In the rows, 100 means zero.
Each path below is one point turned by a fixed rotation once a step. After each direction that follows a path, write how fast that rotation turns it, in degrees each step (0 if it stays still).
Each turn is a multiple of 5 degrees from 10 to 175, or 0.
Each row of a path follows its step; steps can be skipped.
path 1
step 0: 91; 92; 107; 80; 90; 100; 93; 109; 115; 120; 90; 109; 127; 106; 108; 90; 82; 93; 116; 98; 97; 108; 98; 78; 94; 95; 98; 102; 72; 100; 96; 102; 89; 116; 83; 101; 102; 103; 87; 98; 111; 84; 78; 99; 84; 105; 106; 87; 103; 94
step 1: 101; 92; 112; 91; 104; 112; 80; 108; 122; 124; 109; 119; 114; 120; 99; 85; 98; 89; 98; 97; 95; 83; 92; 87; 105; 108; 110; 97; 99; 103; 92; 89; 96; 115; 122; 113; 94; 111; 104; 90; 106; 93; 92; 123; 93; 104; 105; 98; 72; 102
step 2: 85; 113; 107; 107; 113; 71; 83; 116; 121; 108; 114; 103; 94; 116; 102; 105; 97; 86; 89; 90; 94; 102; 100; 89; 100; 118; 115; 88; 104; 86; 94; 112; 100; 94; 113; 115; 97; 97; 101; 87; 107; 105; 97; 116; 92; 85; 99; 72; 98; 102
step 3: 107; 114; 112; 96; 103; 85; 93; 124; 109; 101; 101; 110; 115; 93; 88; 110; 103; 103; 98; 68; 92; 103; 87; 93; 95; 112; 92; 108; 90; 100; 101; 96; 84; 105; 115; 104; 117; 73; 103; 87; 90; 113; 107; 95; 93; 88; 116; 79; 115; 102
step 4: 113; 102; 113; 106; 118; 99; 98; 88; 104; 97; 91; 87; 121; 108; 122; 107; 102; 97; 103; 65; 116; 100; 85; 90; 98; 96; 90; 118; 94; 93; 92; 86; 92; 101; 106; 93; 105; 96; 94; 89; 88; 103; 93; 94; 69; 104; 111; 86; 87; 93
step 5: 99; 78; 86; 85; 91; 94; 90; 84; 115; 104; 109; 106; 122; 98; 115; 92; 95; 93; 115; 94; 101; 107; 101; 103; 93; 115; 95; 111; 80; 97; 101; 101; 97; 94; 89; 102; 88; 117; 103; 73; 89; 102; 84; 95; 74; 93; 105; 75; 88; 101
step 6: 97; 77; 102; 85; 102; 106; 81; 120; 103; 114; 118; 102; 112; 108; 101; 69; 101; 90; 93; 96; 97; 117; 111; 101; 84; 100; 116; 111; 86; 102; 108; 98; 101; 100; 120; 104; 94; 94; 102; 83; 93; 104; 103; 115; 86; 114; 89; 89; 92; 122
step 7: 93; 79; 120; 90; 115; 77; 77; 119; 89; 105; 98; 100; 114; 115; 101; 99; 91; 79; 89; 96; 99; 110; 91; 79; 78; 107; 100; 93; 106; 97; 112; 106; 101; 101; 105; 116; 95; 87; 97; 115; 107; 86; 94; 114; 85; 92; 96; 87; 108; 100
step 8: 94; 103; 116; 94; 104; 101; 85; 107; 96; 115; 86; 102; 123; 108; 87; 105; 109; 102; 118; 92; 80; 106; 82; 68; 106; 111; 101; 112; 92; 94; 97; 90; 92; 107; 106; 112; 95; 88; 103; 91; 105; 80; 93; 99; 106; 82; 123; 83; 103; 98
step 9: 97; 103; 118; 104; 111; 86; 104; 97; 119; 129; 93; 88; 115; 99; 107; 96; 99; 93; 97; 88; 101; 96; 75; 83; 107; 117; 114; 122; 102; 91; 77; 92; 98; 119; 102; 92; 95; 105; 109; 78; 95; 112; 102; 104; 97; 99; 99; 91; 79; 93
step 10: 102; 101; 88; 105; 98; 80; 99; 100; 130; 103; 104; 121; 111; 101; 105; 94; 94; 83; 86; 92; 93; 85; 91; 97; 105; 117; 116; 114; 95; 90; 103; 108; 90; 102; 93; 89; 102; 100; 89; 87; 78; 101; 92; 106; 76; 100; 96; 70; 110; 112
step 11: 99; 99; 102; 106; 119; 106; 92; 115; 109; 109; 114; 124; 119; 108; 108; 92; 89; 95; 104; 91; 98; 108; 102; 107; 79; 96; 107; 123; 99; 105; 109; 106; 89; 94; 122; 103; 121; 93; 84; 83; 100; 100; 106; 99; 69; 102; 120; 95; 110; 107
Directions:
100; 98; 103; 97; 93; 103; 97; 100; 90; 96; 103; 99; 102; 105; 101; 94; 96; 95; 104; 101; 100; 97; 103; 96; 102; 98; 101; 98; 99; 98; 103; 109; 104; 105; 99; 101; 100; 99; 104; 97; 99; 104; 99; 102; 99; 104; 103; 103; 102; 96 | 55
99; 103; 111; 102; 104; 100; 106; 102; 96; 99; 96; 101; 97; 99; 99; 97; 102; 97; 100; 96; 100; 107; 101; 104; 100; 98; 93; 102; 99; 97; 106; 101; 94; 100; 102; 102; 97; 101; 105; 102; 99; 97; 101; 101; 103; 95; 102; 98; 104; 94 | 80
97; 88; 103; 95; 102; 100; 98; 102; 97; 102; 96; 95; 101; 93; 101; 102; 101; 100; 102; 107; 102; 103; 98; 98; 102; 97; 103; 101; 94; 98; 100; 97; 102; 98; 98; 104; 95; 98; 102; 100; 95; 94; 98; 103; 102; 100; 96; 105; 103; 104 | 45
101; 93; 97; 93; 101; 106; 104; 102; 103; 95; 101; 102; 103; 102; 101; 101; 97; 100; 94; 96; 97; 104; 102; 105; 99; 96; 104; 100; 103; 100; 99; 101; 97; 101; 98; 97; 94; 105; 99; 98; 112; 98; 99; 105; 98; 101; 103; 101; 104; 99 | 65
102; 105; 94; 94; 96; 101; 101; 105; 100; 100; 101; 104; 104; 102; 94; 98; 96; 104; 104; 105; 100; 103; 100; 101; 106; 106; 98; 101; 92; 100; 104; 97; 94; 99; 102; 100; 99; 99; 99; 96; 101; 97; 105; 96; 103; 100; 105; 103; 104; 103 | 140
path 2
step 0: 85; 86; 101; 97; 91; 93; 110; 89; 88; 89; 100; 100; 94; 98; 96; 111; 93; 78; 123; 118; 77; 81; 75; 96; 102; 111; 97; 93; 96; 108; 115; 65; 103; 107; 111; 98; 109; 109; 87; 94; 89; 118; 106; 79; 117; 108; 96; 95; 114; 99
step 1: 91; 98; 88; 114; 89; 73; 100; 95; 94; 112; 108; 80; 92; 84; 121; 66; 119; 76; 87; 101; 126; 100; 106; 91; 108; 106; 92; 92; 95; 103; 101; 98; 114; 105; 94; 91; 110; 105; 106; 81; 103; 87; 91; 110; 94; 89; 107; 80; 95; 107
step 2: 72; 98; 108; 99; 86; 88; 100; 124; 126; 91; 94; 93; 104; 109; 84; 121; 116; 129; 89; 96; 104; 98; 106; 111; 123; 85; 107; 102; 106; 111; 99; 112; 113; 102; 125; 85; 91; 100; 89; 114; 105; 92; 85; 94; 98; 97; 99; 88; 96; 91
step 3: 109; 115; 97; 101; 101; 92; 91; 84; 118; 111; 99; 99; 106; 89; 117; 102; 91; 99; 109; 88; 95; 95; 93; 93; 85; 105; 119; 103; 120; 120; 111; 84; 118; 102; 100; 104; 92; 68; 98; 124; 78; 125; 111; 100; 102; 101; 73; 107; 106; 94
step 4: 84; 90; 101; 87; 106; 85; 101; 93; 79; 96; 100; 78; 105; 91; 113; 117; 99; 109; 121; 124; 115; 86; 85; 82; 89; 105; 76; 90; 96; 97; 114; 111; 112; 102; 100; 109; 120; 106; 95; 76; 94; 86; 121; 97; 110; 107; 100; 107; 116; 104
step 5: 80; 99; 88; 95; 102; 83; 107; 103; 111; 70; 116; 94; 91; 84; 89; 94; 110; 70; 82; 100; 101; 118; 115; 81; 115; 105; 108; 75; 90; 98; 109; 93; 102; 108; 99; 101; 86; 120; 82; 102; 96; 99; 80; 98; 110; 102; 94; 92; 87; 107
step 6: 103; 93; 109; 98; 70; 98; 97; 110; 118; 118; 75; 86; 110; 112; 93; 92; 110; 98; 91; 96; 125; 94; 98; 115; 106; 109; 99; 85; 98; 125; 94; 91; 107; 113; 109; 75; 81; 95; 99; 117; 106; 110; 114; 102; 94; 110; 103; 84; 120; 97
step 7: 75; 112; 82; 103; 107; 89; 84; 91; 103; 107; 97; 83; 88; 112; 106; 106; 83; 116; 109; 88; 105; 98; 96; 99; 87; 110; 135; 117; 113; 101; 89; 103; 135; 96; 112; 109; 105; 97; 96; 93; 90; 90; 113; 107; 105; 88; 92; 106; 101; 84
step 8: 96; 107; 102; 80; 106; 79; 93; 108; 88; 83; 112; 85; 98; 89; 120; 133; 91; 94; 113; 104; 97; 87; 108; 100; 97; 106; 83; 85; 101; 98; 124; 104; 70; 105; 94; 86; 106; 87; 83; 112; 96; 92; 96; 108; 109; 90; 74; 104; 104; 100
step 9: 108; 91; 93; 102; 76; 104; 97; 85; 90; 107; 113; 96; 104; 106; 82; 112; 124; 75; 88; 109; 98; 104; 90; 89; 104; 104; 108; 74; 84; 95; 118; 93; 127; 107; 89; 100; 103; 100; 87; 94; 81; 110; 92; 79; 118; 106; 110; 82; 111; 103
step 10: 88; 107; 91; 94; 93; 82; 97; 106; 110; 110; 98; 89; 120; 102; 92; 74; 105; 89; 83; 102; 138; 111; 111; 93; 90; 95; 87; 106; 112; 113; 70; 96; 99; 99; 114; 87; 101; 118; 98; 99; 90; 87; 110; 95; 100; 95; 91; 88; 99; 77
step 11: 91; 103; 77; 81; 89; 89; 97; 111; 115; 93; 74; 100; 101; 107; 113; 124; 85; 121; 94; 104; 93; 91; 109; 93; 106; 104; 117; 119; 99; 110; 104; 102; 118; 100; 107; 96; 86; 93; 80; 115; 116; 105; 77; 119; 109; 95; 103; 116; 116; 94
Directions:
95; 92; 105; 98; 101; 104; 99; 105; 101; 99; 97; 102; 105; 105; 102; 104; 101; 100; 104; 102; 101; 94; 98; 104; 102; 97; 96; 103; 100; 104; 101; 101; 93; 103; 104; 97; 98; 103; 100; 99; 98; 93; 104; 94; 102; 101; 102; 100; 106; 101 | 170
100; 98; 98; 100; 97; 106; 99; 99; 105; 104; 106; 102; 98; 100; 99; 101; 99; 101; 99; 100; 102; 99; 96; 107; 101; 98; 98; 97; 100; 98; 102; 89; 101; 94; 97; 100; 100; 100; 99; 106; 99; 108; 104; 99; 101; 100; 99; 97; 107; 106 | 120
100; 99; 99; 101; 96; 105; 106; 103; 98; 106; 102; 101; 101; 104; 97; 102; 106; 100; 102; 89; 102; 97; 102; 95; 97; 98; 98; 96; 107; 102; 97; 98; 100; 102; 105; 107; 100; 101; 100; 102; 104; 100; 99; 106; 106; 103; 96; 102; 99; 98 | 95
103; 105; 100; 96; 98; 104; 102; 97; 102; 95; 96; 99; 97; 93; 101; 105; 97; 100; 105; 99; 102; 95; 92; 101; 98; 94; 101; 100; 101; 91; 101; 97; 98; 108; 99; 104; 100; 97; 100; 96; 97; 97; 100; 102; 102; 96; 99; 99; 100; 98 | 85
